rotation ticks, each row followed by its count of ticks:
The counts run from 0 to 617.
[ -9.4   8.3  -7.7   3.4 -25.2   3.9   1.3 -32.5   0.5   4.0  -7.7 -12.3
  14.8   7.8   9.2   1.5  -1.7  10.5   5.2  27.9  14.2  14.2  23.6 -47.8
  30.6   6.7 -26.1  -2.5 -21.0  27.7 -43.4 -11.2 -21.8   1.1 -25.6  -1.0
  10.4   2.3  31.0  23.0  29.2  -8.5  -0.9 -17.1 -21.4 -15.4 -10.5  15.0
  42.9  22.7  -6.4 -10.4  32.1  26.4 -25.2 -26.3 -20.8  16.8  -8.1 -10.7
 -11.2   3.0  12.3 -32.7   8.0  29.9  -9.2  -7.8   4.1  -5.6   1.8 -14.0
 -29.1  -7.3  -2.5  -7.4  13.0  26.2  -3.9  -0.6] -> 605
[-18.9  41.0  -5.6  20.0 -31.6 -11.7  -9.4  -6.1  -5.8  -8.0 -11.9   0.3
   7.6  25.4  12.3  -8.5 -15.5  10.8  -8.3  -1.7  17.7  14.7  36.8 -38.6
  11.5  -2.7 -21.1   5.5 -17.4  12.2 -40.8 -10.6  -7.2  -7.7 -19.0   5.8
  33.8   6.2  28.8  23.0  11.5   9.9   5.5  14.1  -1.7  -8.2 -22.6  17.2
  34.6  11.3  -9.7 -10.2  39.8  30.1 -10.5 -33.9 -28.3  10.9  -3.9 -10.6
   9.5  16.0  -4.8  -7.7 -12.3  43.6   2.6  -6.7   3.3  -6.6  -6.1  -4.1
 -20.6  -2.7   6.9  -2.8   1.9  43.1   3.4 -14.6] -> 258
[ -6.7  16.2  -4.0   1.6 -30.1  -3.6   6.7 -10.4  19.2  -1.4  -8.4 -14.6
  15.0  10.3  28.4  11.7  -8.1  21.9   5.8   1.4   0.6   6.0  40.5 -47.8
  24.3  -0.7 -33.9  17.8 -14.0  24.3 -24.4 -19.6  -7.9   4.6 -25.3  -4.4
  36.8  12.9  14.7  32.2  14.7 -10.5   0.0 -12.3  -9.5 -21.8 -21.6   8.2
  40.3  11.6 -16.8 -11.2  17.3  20.0 -18.9 -11.1 -26.1   3.6   0.1 -13.0
   8.6  27.1   2.5 -15.2   2.2  35.7   2.8  -9.3   2.2 -15.3 -21.1 -20.2
 -18.5   3.6 -11.4   0.4  -0.9  39.4   7.7  -1.7] -> 62
[-20.4  15.2  -2.4   8.1 -27.4  10.6  -0.3 -15.4  13.8   2.0   0.2   8.2
  27.1   4.8  10.5   0.3  -8.5  11.9   0.0   3.5  19.9  15.5  31.3 -43.5
  24.2   1.7 -38.3   6.9 -18.3  26.1 -29.6  -2.9  -8.1   0.9 -13.9   2.2
  28.9   9.1  24.3  36.6  22.0   1.9  -1.7 -10.4 -10.0  -9.1 -26.4  19.1
  42.0  26.7 -26.4 -21.1  30.8  22.3 -24.1 -18.3 -24.1  -2.4 -11.5   3.8
   2.2  11.2   1.9 -27.4   6.1  34.0 -13.0 -19.4   2.8 -10.6  -9.5 -12.4
 -29.5  -1.6  -1.9   3.1  -8.0  40.1   3.0 -11.3] -> 609
[ -2.1  10.8 -15.6   2.6 -31.8  -4.6  12.8 -15.5  12.0   2.1  -8.2 -11.5
  -7.2  19.8  17.3   2.3   9.7   9.8  -5.8   6.9   5.2   7.2  36.9 -30.5
  18.8   1.4 -24.7  -1.5  -8.7  15.5 -36.3 -10.3 -13.1  -0.7 -29.8 -13.4
  43.5   2.3  28.4  26.5  22.6  -4.8   0.8  -7.9  -6.9 -12.9 -10.1  20.1
  46.0   2.4  -8.9   7.7  25.6  37.1 -14.2 -11.7 -17.0  24.4  -7.2 -22.3
  14.8  11.1  21.7 -16.9  -8.9  41.7  -2.1  -5.6  -9.6  -3.6  -1.2 -34.7
 -29.5   2.4  -5.7 -11.2  18.4  37.8   9.9   5.1] -> 296
[-28.2  28.8  -9.7  16.0 -41.3  -3.2   6.2  -0.6  15.9   4.2   5.0   2.4
  11.2   7.0  22.0   9.3   5.5   7.8 -20.6  11.9  19.5  16.0  41.4 -23.7
  30.3   6.1 -23.2  16.7 -23.6   8.8 -35.8   7.4   0.2 -22.0  -8.5  -3.5
  35.7  -9.7  26.2  24.0  15.9   1.5  10.1  -0.5  -2.6 -13.9 -21.0  37.7
  32.0  17.2 -25.8  -6.1  25.9  27.9 -11.3 -13.9 -23.1  15.4  -7.7 -12.5
   1.8   8.0   5.2 -38.6   0.5  37.8   1.3 -10.2 -10.7   2.5  -9.7  -8.9
 -30.2   0.6  -3.1 -15.8   6.4  29.8   1.8   6.2] -> 85
[-14.1  36.7  -4.7  14.6 -33.3 -13.8   0.3   0.4  11.0  -3.9 -11.5   6.0
   3.3  19.3  22.4   2.5 -10.6   7.3 -15.0 -12.6  11.5  16.2  40.8 -34.4
  13.7  -4.5 -24.4  14.8 -13.6   5.2 -28.5  -5.2   5.7 -10.4 -15.6  -1.4
  47.6  -4.2  23.4  28.8   9.4  -0.3   8.1  12.1  -0.1  -7.8 -22.1  25.3
  37.3   5.8 -18.5 -12.0  26.6  25.9  -6.5 -21.0 -29.6  13.0  -2.1 -18.1
  18.3  20.1  14.2 -16.6  -3.8  46.1   8.0  -9.3  -3.4  -5.8  -7.0 -26.9
 -25.2   1.4  -4.8   0.3   1.0  42.5   2.1  -3.0] -> 405
[-16.0  18.7 -11.7  10.6 -32.9  -1.9   2.8 -10.6   4.0   6.8   2.6 -10.5
  16.7   7.7  29.7  12.3   9.3  20.3  -6.8  25.0   2.0  15.5  45.7 -44.0
  31.7  -1.1 -10.9   2.7 -19.8  16.6 -35.9 -17.2  -9.2  -2.8 -25.3  -9.8
  19.9   3.6  26.1  25.5  21.5   8.3  13.3  -8.6 -23.4 -12.1 -17.1  17.2
  38.1  16.0 -13.7  -6.5  12.1  33.7 -13.7 -17.7 -19.8  30.0   6.5 -13.0
  -8.8   9.9  -3.7 -36.9  -0.7  29.8   9.8  -3.5  -4.2  -2.2 -10.0  -5.1
 -26.5  -6.4 -18.7 -11.1   6.5  33.0   2.3  11.0] -> 306
[  6.9  13.3   1.8   1.7 -34.2  -0.9   8.6 -13.5  14.4  -0.2 -10.7 -20.0
  13.8   1.0  25.5  14.5  -0.4  15.5  -0.9  12.6  -0.4  11.4  22.4 -50.2
  21.2   8.9 -31.0  11.6 -13.3  25.7 -32.5 -11.9  -6.7  -2.3 -21.8  -7.1
  28.3   6.2  26.4  23.0  20.3 -20.9  -3.5 -20.1 -16.6 -24.2 -12.1  12.7
  45.9  13.8 -13.9  -6.1  13.9   5.5 -23.1 -10.1 -34.0   7.5  -3.2 -17.5
   2.1  19.0  17.0 -32.0  19.7  34.0  -4.3  -0.6   3.9 -11.3 -16.0 -36.0
 -31.5  -1.4 -14.7  -3.4  11.0  29.7  -8.3   1.4] -> 539
[ -1.2  34.1  -3.9  11.3 -33.2  -3.5  -6.2 -12.4  -2.5  -3.9 -22.2 -19.8
  13.3  10.6  14.0  -3.5 -16.2  16.3   1.4   6.9   2.2  16.9  24.2 -50.2
  14.8   7.7 -23.0   0.8 -19.5  21.9 -41.2 -13.6  -8.7   6.8 -18.6  -2.9
  26.6  16.7  21.2  27.4  10.9   3.7  -8.2  -3.4  -6.4 -16.4 -21.2   2.1
  38.2  15.2  -3.7  -0.6  34.8  20.8 -19.1 -26.8 -33.2   1.6  -4.4 -13.5
   9.2  17.7 -15.3 -12.1  -1.0  42.8   0.3   2.3  10.5 -17.7 -18.2 -15.1
 -23.2   2.9  -2.0   4.6   3.5  42.9  -4.2 -24.1] -> 178
[  1.3  21.5  -7.3   6.2 -29.5 -16.0  -0.7 -10.2   7.0  -2.0  -8.8 -10.0
   8.7  22.0  26.2   7.9  -5.7  27.2   8.1   3.2  -4.4  10.3  43.9 -50.4
  13.8  -6.9 -21.6   9.1 -16.2  16.6 -29.2 -26.8 -11.3   1.8 -31.1  -1.9
  37.8  15.6  22.3  26.1  12.0  -3.2   5.7  -5.1 -11.3 -22.7 -16.5   3.3
  42.4   7.7  -5.9  -6.1  17.5  28.2 -11.2 -21.5 -23.3  15.6   6.1 -19.9
   7.1  27.6   1.4 -10.0  -6.3  35.9  13.6  -1.8   5.8  -6.3 -14.8 -25.0
 -20.2   0.9 -15.7  -3.3  -1.0  45.5   3.2  -0.7] -> 438
[-17.2  30.2  -9.8  11.5 -32.8 -18.9   0.4   1.7   9.7   0.1  -2.8   2.2
  -3.3  23.2  20.9   2.2  -1.4  12.7 -12.2  -2.3  13.4  10.8  49.0 -27.4
  19.7  -5.1 -21.3  18.0 -16.7   6.8 -31.8 -10.4  -2.9 -18.3 -20.2   0.2
  50.1  -5.4  25.5  25.9  11.7   1.1  11.7   7.1   3.0 -16.1 -20.2  21.5
  31.1   3.3 -14.8  -4.2  30.4  35.9  -9.0 -20.3 -19.7  17.1  -6.1 -15.5
  11.1  18.7  15.5 -13.3 -12.8  45.1   7.6  -6.7  -3.5   3.2  -5.3 -17.9
 -22.0   2.4  -2.2 -13.2   8.8  40.7  10.7   8.4] -> 592
[ -7.2  29.0  -2.3  11.6 -43.6  -6.8  -0.6  -1.7   3.2  -5.3  -7.5  -8.6
   5.1  12.3  17.4  -8.5   5.0  16.2 -20.3   5.8  12.0   3.0  29.1 -20.2
   1.1   7.1 -30.9  12.6 -25.7  13.7 -38.7 -11.2 -10.8 -11.8  -6.0  -3.5
  34.4  11.9  33.4  14.6   9.3  -9.2   4.1  -4.2  13.2 -21.6 -11.1  33.8
  40.1   7.6 -15.0  10.9  41.2  24.9 -21.9 -18.4 -33.5   4.0 -17.3 -23.8
   2.2   6.4  -4.3 -33.2  -1.7  37.3 -17.8  -4.0 -11.2   3.4 -13.5  -8.9
 -21.1  -5.1   2.3 -18.6  11.1  37.8  -1.1 -17.9] -> 582
[-15.0  22.5  -2.0   7.4 -28.5 -19.5   3.9 -15.4  12.2   9.1  -5.3  -9.7
  -6.5  16.1  15.3   5.7  -0.5   7.7  -3.3  20.3   7.4  10.7  33.2 -37.2
  30.5   2.2 -19.8  10.1 -16.8  12.8 -36.2  -4.4  -6.0 -30.4 -23.8   4.4
  32.3 -18.9  33.3  19.9  22.9  -5.3   5.8  -7.4  -1.0 -23.1 -12.6  19.6
  24.9   6.7  -4.0  -9.0  25.9  24.8 -20.6 -23.6 -27.3  24.5  -7.4 -15.0
  -4.6  17.1  22.0 -25.8   4.5  35.4  12.3  -3.4   5.8   4.5   1.9 -35.6
 -30.4   0.0  -0.9 -21.2  19.2  26.5  -7.7  20.7] -> 8
[ -7.6  35.2   2.5   8.2 -40.7 -18.2  -9.3  -1.8   8.1  -6.5  -7.5 -17.9
   9.0   7.6  24.1   9.3  -4.1  23.4  -7.5  24.7   0.2   8.7  26.4 -42.8
  17.1   2.2 -24.6  24.9 -27.6  16.1 -37.7 -13.8  -5.1 -22.8  -7.9   7.4
  25.6   3.9  33.3   9.6  12.9 -16.0   5.9 -14.4   4.3 -29.8 -12.2  22.2
  25.7  12.2  -9.6  -5.7  26.9   5.3 -22.9 -22.9 -40.1   4.8  -8.5 -17.9
 -14.9  20.6  -2.6 -34.4  14.2  30.1   4.0   1.8   7.5   0.2 -19.6 -11.7
 -21.7 -10.1  -1.9 -20.5   7.2  28.4 -14.8  -2.6] -> 465
[-20.0  16.6 -14.5   6.7 -34.2  -1.9  11.2 -21.3  -1.9  -1.2  -2.1 -12.1
  16.3   9.2  22.4   8.8  -6.8  10.2  -8.1  16.1  16.0  21.7  39.5 -46.0
  33.1   0.6 -20.1   4.9 -11.2  24.2 -34.7  -9.7  -9.5  -0.7 -23.4  -5.4
  21.0  -3.0  23.0  29.9  24.4   0.0   6.9  -1.1 -25.5  -0.7 -18.8  21.8
  49.8  17.3 -12.1  -8.9  15.6  28.3 -11.1 -13.8 -17.4  21.4   0.0 -14.0
  -1.7   5.3  11.9 -29.1   3.3  43.7   9.3  -3.6  -7.4 -14.9   2.5  -4.2
 -30.4  -7.3 -10.7  -0.7   8.0  23.2   4.0  14.0] -> 305
[-20.0  18.5  -2.6   7.6 -32.2  -5.8  -5.0  -7.4   7.9 -10.9  -2.5   6.4
  14.8   9.6  13.2  -8.0  -2.8  17.2 -11.0  10.2  20.8   7.1  32.3 -29.0
   9.8  -0.9 -37.6  20.0 -26.9  20.9 -32.8 -14.5 -16.2 -11.5  -8.0   6.9
  28.8  10.2  36.1  17.7  21.3 -11.4   4.1  -2.8   5.4 -15.9 -12.9  34.0
  47.0  20.0 -23.1 -14.2  37.6  25.2 -17.4 -18.0 -28.3   0.6 -19.3 -12.0
  -4.7   6.2   8.7 -31.5   6.7  30.4 -19.8 -14.0  -7.6  -0.8  -5.7  -3.4
 -26.1  -8.2   6.0 -13.1  -2.0  32.2   2.7  -5.6] -> 501
[ -2.8  24.8   2.2   5.7 -44.4 -16.9   6.5   0.8  11.6  -7.5  -7.4 -19.9
  -1.7  14.3  26.0   5.3   0.0  15.1 -13.1  13.2  -1.6   1.3  31.4 -27.9
  11.0   7.4 -29.5  23.1 -18.5  17.4 -33.9 -15.1  -3.4 -16.3 -14.8  -9.3
  45.5   5.5  32.6  12.9   7.3 -18.6   5.4  -7.9  12.7 -33.8  -8.9  23.7
  31.6   0.3  -7.6  12.7  28.6  22.3 -19.1 -12.9 -30.1   7.5 -11.0 -27.1
   3.4  14.0   5.3 -25.0  -2.1  41.9  -4.3   1.1  -2.3   1.1 -20.1 -25.6
 -20.1   0.9  -0.9 -21.4  19.4  32.3   1.0  -0.8] -> 140
[  4.5  25.4  -4.3   8.3 -34.3  -6.9   3.3 -11.8   8.4  -1.7 -18.6 -14.8
   9.0  15.7  20.7   7.2 -17.3   9.2  -1.8  -6.0   1.7  18.8  26.9 -49.1
  20.9   1.7 -26.4   2.8  -8.9  16.8 -31.9 -11.6  -2.9  -2.0 -26.6  -6.3
  37.5   1.7  17.7  32.2  13.9  -2.5  -3.2  -1.6 -11.3 -11.5 -23.9   6.0
  39.3  10.2  -6.5  -8.1  24.3  13.6 -11.7 -22.5 -27.7   8.6  -3.3 -17.8
  18.1  26.2   8.3  -7.8   2.9  50.4   6.7  -3.0   6.3 -16.6 -14.5 -38.1
 -26.3   7.8  -8.1   6.6   6.8  40.4  -3.0  -1.5] -> 513
[-16.4  23.7 -18.1   7.9 -31.7  -0.2   5.7 -18.8  -0.9   5.3  -6.7 -17.1
  13.7  17.0  24.8   5.8  -4.1  12.1   0.1  15.9   8.6  16.9  46.2 -44.2
  34.6   4.2 -12.0   3.5 -12.0  20.8 -36.7 -11.2 -11.3   0.2 -31.7  -8.0
  28.7   3.1  17.4  29.0  20.9   7.6   7.8  -6.3 -20.9  -7.9 -18.7   9.9
  37.8  12.7  -7.5  -0.8  19.8  39.5 -13.0 -19.3 -15.0  21.3   3.8 -10.4
   4.5  12.0  -0.5 -17.1 -12.0  42.4  13.5  -1.2   0.7 -12.8  -6.4  -2.1
 -25.7  -0.2 -10.5  -4.9   9.9  33.7  16.1   5.1] -> 412
[-12.7  28.3  -0.3  12.4 -28.9   0.6  -8.3 -15.3  -0.9  -2.5 -12.8  -3.5
  22.8   2.2  10.7   1.0 -20.7   9.0  -0.5  18.1  17.3  19.1  21.5 -50.9
  23.6   2.4 -26.3   8.4 -24.9  21.6 -38.3  -7.8 -10.5  -8.4 -10.0   9.7
  14.8   0.2  31.0  23.0  21.1  -7.3   3.6  -9.4 -14.1 -13.8 -20.1  17.2
  37.6  30.2 -16.2 -23.7  31.2   8.7 -20.6 -27.1 -37.8   5.0  -9.2  -3.7
  -7.3  15.7   0.7 -30.2  15.9  30.8  -3.8  -6.3   9.1  -9.5  -3.6 -11.8
 -28.9  -7.4   4.7   1.4  -0.8  27.4 -13.9  -9.0] -> 497
[-10.2  22.6   0.5   4.2 -35.0  -9.8  -0.2  -2.1  18.6   8.8  -0.9 -12.8
   6.4   7.7  24.2  14.9   1.1  18.0  -8.8  25.6   2.0   8.9  31.2 -42.6
  27.2   1.4 -21.8  18.5 -29.4  17.9 -33.4  -4.5  -3.8 -26.3 -12.2   1.5
  27.3  -7.8  30.7  14.8  16.1 -10.9   5.6 -19.0  -6.2 -29.8 -15.4  19.4
  21.4  18.1 -12.4 -11.0  19.4  16.5 -22.1 -17.3 -35.6  20.2  -2.8 -13.2
 -10.1  23.1   7.2 -40.3  14.0  24.0   9.7  -0.9   8.5   5.1 -13.0 -24.3
 -30.4  -2.2  -7.9 -22.1   7.8  30.2 -15.8  10.6] -> 89
[ -7.1  27.1  -2.2   4.7 -41.9 -13.6   2.0 -15.9  -2.1 -12.3 -21.5 -24.5
   9.5   9.5  21.5   7.2 -23.9   6.1  -5.2   6.5   5.9  11.9  20.9 -47.6
  19.0   9.0 -31.8  12.2  -7.7  28.0 -35.5 -18.0  -8.8   2.0 -19.6   0.5
  27.0   5.3  25.2  24.2  18.2 -17.0  -2.7  -0.8  -2.7 -14.8 -14.6  12.7
  46.0   7.2  -3.9  -1.8  28.2  13.6 -17.4 -19.0 -29.9  -2.9 -10.5 -26.5
   5.6  13.8   5.0 -11.2   1.5  52.2   2.3   3.2   3.4 -18.6 -12.4 -16.4
 -20.7  -7.6  -1.0   0.3  13.1  25.9  -0.2  -8.9] -> 66
[-15.9  10.0  -7.1   0.6 -33.2  -0.7   6.6 -23.9   3.8  -5.6  -2.8 -18.3
  24.4   5.2  24.6  15.4  -8.0  11.3  -3.0  17.6  11.1  13.5  33.1 -48.6
  28.9   3.6 -31.3  14.8 -13.5  31.7 -30.7 -20.3 -13.2   1.6 -21.3  -1.1
  18.1   6.9  22.7  28.5  24.3 -15.1   6.6  -8.5 -20.7 -11.8 -15.4  22.4
  52.0  17.5 -16.9 -14.0  16.4  15.7 -17.3 -11.7 -24.5   7.0  -6.2 -20.9
  -5.3  11.8   7.4 -27.4   9.7  38.5  -5.1  -6.7  -6.6 -18.6  -7.8  -7.3
 -26.7 -11.5  -7.9  -3.8   7.6  24.0   5.1  10.3] -> 92
[-14.9  33.1  -8.7  13.5 -42.9  -8.0   0.5   5.6  11.9  -2.0  -3.7   2.3
   2.2  15.0  21.0  -0.1   9.5  14.3 -22.5  -3.6   7.6   9.0  43.2 -20.5
   9.3   0.0 -22.1  11.0 -23.0   3.4 -31.4  -5.6  -0.3 -15.2 -13.4  -6.8
  49.3   0.5  32.2  19.2   9.6   3.7  14.6   6.9   3.2 -12.5 -20.1  33.0
  32.1   4.3 -19.5   7.3  29.9  35.8  -8.9 -19.5 -26.4  20.3  -8.5 -19.6
  14.1  13.0   5.4 -25.6  -8.2  41.8   1.3  -7.6 -12.1   5.9 -12.9 -24.1
 -26.8   5.9  -3.9  -9.0   8.6  42.3   1.3  -5.9] -> 110
[-18.6  36.0  -6.6  17.6 -48.4 -19.3   3.4  -6.6  -1.7  -4.8 -12.0  -9.9
   2.8  14.7  18.5  11.4  -6.0   4.3 -26.3  10.1  15.4  17.8  31.3 -31.9
  21.6   3.7 -18.7   9.8 -15.3  13.2 -40.4  -9.3  -3.1 -18.9 -13.1   4.0
  28.8 -12.6  33.3  18.5  17.4  -4.9  10.8  11.4  -4.0  -5.6 -14.5  30.5
  41.6   8.3  -9.8   0.3  25.9  24.5  -4.0 -20.7 -26.1  22.1  -6.1 -28.9
   2.0   4.5  13.8 -29.1   0.3  50.2  11.9   0.8 -10.1  -5.0  -3.0 -14.3
 -26.3  -8.3  -3.7 -12.3  14.5  16.5  -3.5   9.7] -> 410
[  5.3  18.2 -14.6   8.0 -42.8  -1.2  17.3 -11.5   8.8   4.1  -9.1 -20.5
   2.6  15.8  24.1   8.5  12.8   9.2 -15.4   4.8  -1.2  13.2  35.1 -32.2
  16.6   7.7 -23.3  -1.0 -12.0  13.9 -37.0  -7.8  -7.1   3.3 -24.2 -21.4
  33.6   6.3  24.9  18.8  13.7  -2.8   1.2  -6.7 -13.0 -15.5 -12.7  20.3
  46.1   3.1  -7.6  14.7  15.2  31.2 -14.5 -13.2 -21.3  24.9  -5.1 -26.0
  12.8   7.8   7.4 -27.6  -4.3  41.5  -2.6   4.5 -11.4  -4.2 -10.4 -33.0
 -31.6   3.5 -14.7  -7.8  21.4  34.0   1.9   1.3] -> 590
